Rotation paths and how fast each direction turns (degrees per step)
Each turn is a multiple of 5 degrees from 10 to 175, or 0.
Each row of a path follows its step; steps can be skipped.

step 5: [ 16   5  11  -4 -13  -4 -40  23 -16  -5  -8  -3   2  -4  21  -9   4  21
  13 -20  22  -4 -24  37  -3 -10  18  -7 -21 -12   6   3   8 -13  -6   6
  -2  14   9 -10  -2 -15 -23 -11  10  -6]
step 7: [  2  21  10  -7  -8 -11   4  21   2  13  -7  11   4  -1   4   8 -13 -18
   4  20  31  -9  19   2 -27 -21  36   1   5  17  -9 -10  20  -7  23 -24
 -23   7   8  -5  -2  -3   2 -14  21  -2]
step 15: [  1 -12   3  24  -9   0   9   5  37   0  -8   4  -8  -7   9   6   8  -5
  17   8  20  -1   4  27 -12 -18  22  10  -4  -3  13 -14  11  12  25  31
 -11  16  12 -32   5 -10 -11  13 -13   7]
step 19: [-13  -1  20  -5 -10 -11  12  30  11  34  -2  17   7  -5  12   6 -21  -4
 -10  29   1  -2  21  -9  -2  -7  20   1  -3 -16  21   0 -11  -3 -12  -6
  -8  10 -22  24 -17  18 -15 -13  15 -15]
step 21: [-12  -5  -2 -12 -19  -3  12  14   7 -22  -8 -12 -18  14 -22 -19 -10 -24
 -31 -15  14 -15   2 -24  11 -11  22   5  11 -24   8  10 -16  -9   7  17
   8  -6 -24  13  -8  -1   4  -3   0  24]
step 25: [ -1  20 -11 -20 -33 -17  18  11  23 -33 -15  -2   8  -4   5   7  16  -5
  12  14 -13  -1 -15  10  11 -14  12  -4   7   3 -16   2  34  -9   8 -20
 -14   3  -7 -15  12 -11 -19   2  -5 -19]
step 27: [-18  -9  32 -15 -26 -21  17   7  17   6  12  10  28  -8  11  -3 -16  15
  -6  -5 -13  -1  -1  10 -19 -16  -7   8  -2  10  26 -17  14  12   5  14
 -25  17  -4 -15  -5   6  -2   7 -23  13]
step 28: [  8 -14  23  -9 -11 -11 -23  27   2  22   1  -6  -4 -30  37  -8  14 -14
  -4  20  11  -1   4  23 -11 -14  -1  11  -5  22   0  -6 -10 -11  -3  -7
   0   6  -3   4  16 -18  -6 -32   3  15]
step 29: [-10   2   8  -5  -7  -2  19   8  -3  -4 -10  -4  17 -25   1  13  -1   8
 -45  -4  16  -2  20  -7  16   8 -15  18  28 -22  10 -27  -4   1  -1   8
  -2   9   0   5  -3 -31   4 -26   7   3]
step 30: [  1   7   5   4   1   1   5  24   4 -17   1  -1  -3  19   9  21 -20 -16
  -8  15  22   9   3 -10 -40  16  16  22   7   8  21  -5  -4   8  10 -11
  -7 -19 -15  29 -18 -18  -2  -9  14  24]
Directions:
[ -6   3   2  -4   3   6   4   0  -2  -7   0   3  -7   5   1  -3  -7   4
   1  -4  -6  -4  -6  -6  -1   0   0 -10  -3   8   0  -1   1  -3   3   2
  -9 -10  -2  -2  -4  -7   8  -4   0   3]  80
[ 5  2 -1  9 -3  2  6 -9  4  0 -9  7  3  1 -9 -2  4 -6  1 -6  0  5 -6  7
 -4  1 -1 -6 -4 -2 -1  6 -4 -1 -4 -2 -7  5 -5  1  0 -2 -2 -9 -5  3]  35
[ -4  -8  -4  -2   1   0  -8   2   6   0 -10  -2   6  -3   5  -9   2   1
  -4  -6  -1  -4   4   2  -2  -1  -6   0   1   4   4   8  -7  -3   6   6
   0   4   5   0   3  -3   8   5  -5   7]  60
[ 0 -2 -2 -1  4 -8  6 -2 -1 -1  4 -1 12  5 -3 -9 -2  0 -7 -8 -5 -8 -2  1
  9  4 -6  1  6 -1  4 -4 10  0 -1 -6 -3  2  0 -2  1 -1 -4 -2  1 -5]  170
[  4  -6  -6  -6   0  -2  -4  -1  -2   4   2  -5  -5   4   6  -3  -2  -9
   2  -7   0  -1  -2   1  -6  -4  11  -1   6   0   0  -4  -4  -8  -3 -13
   1   1  -4   3  -9  -1   2  -1  -5  -3]  155
[  0   6   1  10  -4   1  -8   2   6  -2  -4   2   6   7   6   5 -10   1
  -1  -3  -4   3   9  -2   0   3  -6   2  -4  -4  -7  -2  -1  -9   2  -7
   4  -1  -5  -5  -2  -4   0   2   3  -3]  60
[ -7   4   2 -13  -3   1  -3 -11  -4  -1   3   3   0   0  -9  -3  -1   0
   7  -1  -4  -2   6   0  -2  -4   3   7  -2  -3  -2   7   5  -7   5  -4
   1   4  -4   0  11   2   2   0   3   2]  25
[ -3   1   4   6  -2   4   5  -7  -2  -3   0  -2  -1   0  -8  -1 -11  -8
   1  -6  10  -3   7  -1  -5  -4  -1   2   6   1   0  -9   2   5   3   6
   6   0   3  -2  -3   3   1   4  -7   4]  125

step 2: [ 22  16 -14  18 -14  12 -27  14  -3 -12   9   6  14 -17   7 -20  -7 -12
   7  19 -34  -3  16   0 -14 -16   4  10  -7  -3  -1   6 -24  10  11 -12
  -4  12  24  -9  -7   6  16  -6  28 -26]
step 15: [ -8  -5  37 -18 -29  -1 -14   1  40  11   1  11  -4 -29   9  11   8 -16
 -15  10  -8  15  -4   0  -5  -9  -1  18 -22  20  -2  10   2   2  15   7
  12  18   6  13 -15  -6  14  17   7 -16]
step 17: [ 16  15  -2  -8   1   7  17  13  34  11   2 -15 -10   2  14  -5  24   3
 -21  20  14 -18 -10  -4 -19   3  -1 -27  19 -32  -6 -19  -1  -3  27   7
 -10 -15  -3   4 -15  -1 -14   7  11 -23]
step 19: [ -1   2  -5   2 -25   5 -21 -11 -10  -9  21   3   5  -2  -8   2  -5   3
 -20  -1 -16  15 -16 -41 -11 -29  -4  -9  -1 -29   4   4 -18  13   6   6
  15  33  15 -15   3  14  -1  19  15 -15]
step 21: [ 12  -4 -10  -4   2   5 -14  15  20   8   2  10  18  -5  10   1 -25  -4
  31  -6  18  31   0 -23  -7  -6   7  -1   4   3  -7  -7  13  -5  22  17
 -27 -17  -2  14  -4 -20  -1  29  17 -28]
step 23: [-17  -1  -1  -6  13   4 -18 -29   4  18  11  -5  -2  21   0 -21   0 -17
  -1  17  16  25 -16  16 -17 -13   7  -7   9 -36   1  -4   0   8  32 -16
   2  25  -7  19  13  -4   1 -23   0  -5]
step 24: [-15 -10  -1 -12   0   5  -2 -10  23 -11 -13 -29  -5  11 -19 -17   1 -14
 -17  -1   7   2 -13  -9 -10   6 -17 -20   5 -30  -2 -16  -4  41 -23   2
 -18  18 -12   7  -7   6  -8 -21  15 -17]
step 26: [  9  -1   7 -13  -5 -22 -31   7   4  -9  -3  -1   0  10 -19 -10   9 -21
   6  -4 -31  11  -5 -25 -18  -1   5 -12 -20   6  -7  -2   6   7  -6  -5
  24   1  -6   0 -20 -27  11  47  -6 -10]
step 28: [ 10  -1   8  -9  -6  10 -15   6  11  12  -1 -12  -4  -6   9 -35  -1  -7
  -9   9   1  14  25 -12  -3  33   0 -17  -6   3  11 -13 -17  -9  35  13
 -35  10  -6   9  -9  -9   1 -15 -15 -27]
step 30: [-10  13 -23 -19  -2 -10   2 -14 -22 -17 -11  -8 -12  -3  23 -13 -16   2
 -10  10 -13  -1 -28   9 -38   3  20 -14   1 -17  -6  15 -10  -5   6  -5
   4  36 -18  -4 -13   2   2  16  11 -19]
Directions:
[  2   4   0  -2   2  -4   7   3  -1  -3   1   3   7  -1   5 -14   4   4
  -4  -2  -5   2  11 -10  -1  -6   3  -2  -3   0   1  -7   0  -5   1   2
  -2   1  -3  -7   6   5  -1   4   0   7]  40
[-2  2 -4 -4  3  0 -1 -8  0 -6  2  0 -7  1 -5 -7  1 -1  9 -1 -7 -1  4  1
  0  3 11 -5  3  0  7  1 -7 -4 -9  3 -8  6  1  8  1 -8  0  2 -2  0]  10
[  6  -1  -9 -10   3   2   1   5   4  -2   0  -2   0  -2   4   3   0   0
  -4  -1  -3  -1   0   8   5 -10   2   2   6   2   0   2  -9   3   4   5
  -1   3   4  -4  -6   5   1   4 -14  -2]  25
[  0   0   4   8  -2   0  -6 -14  -1   0   5   3   0  -3   2  -1   3  -4
  -2   4   3   3  10   2   5  -1  -4  -1  -3   6  -1  -5  -8  10   1   1
   3  10   6   3   2   8  -2  -2  -1   1]  85
[  0   6   3   2  13   7   2   4  -3  -3  -3   5  -9   2  -6   2  -3  -2
  -3  -1  -1   6   2  -4   7   1  -7   2   2   5  -2  -5   2  -2  -7  -8
   0   5 -10  -3  -7   2   1  -1  -5  -2]  170
[  7  -3   1   4  -8   2  -3  -2  -3  -9   1   6  -4 -13   3   7   8   0
  -8   2   0  -5  -1   4  -4   0   3  -3   5   1  -1  -3   4  -9   1  -5
  -8   3  -3  -5   1  -2   2   0   1  -4]  25
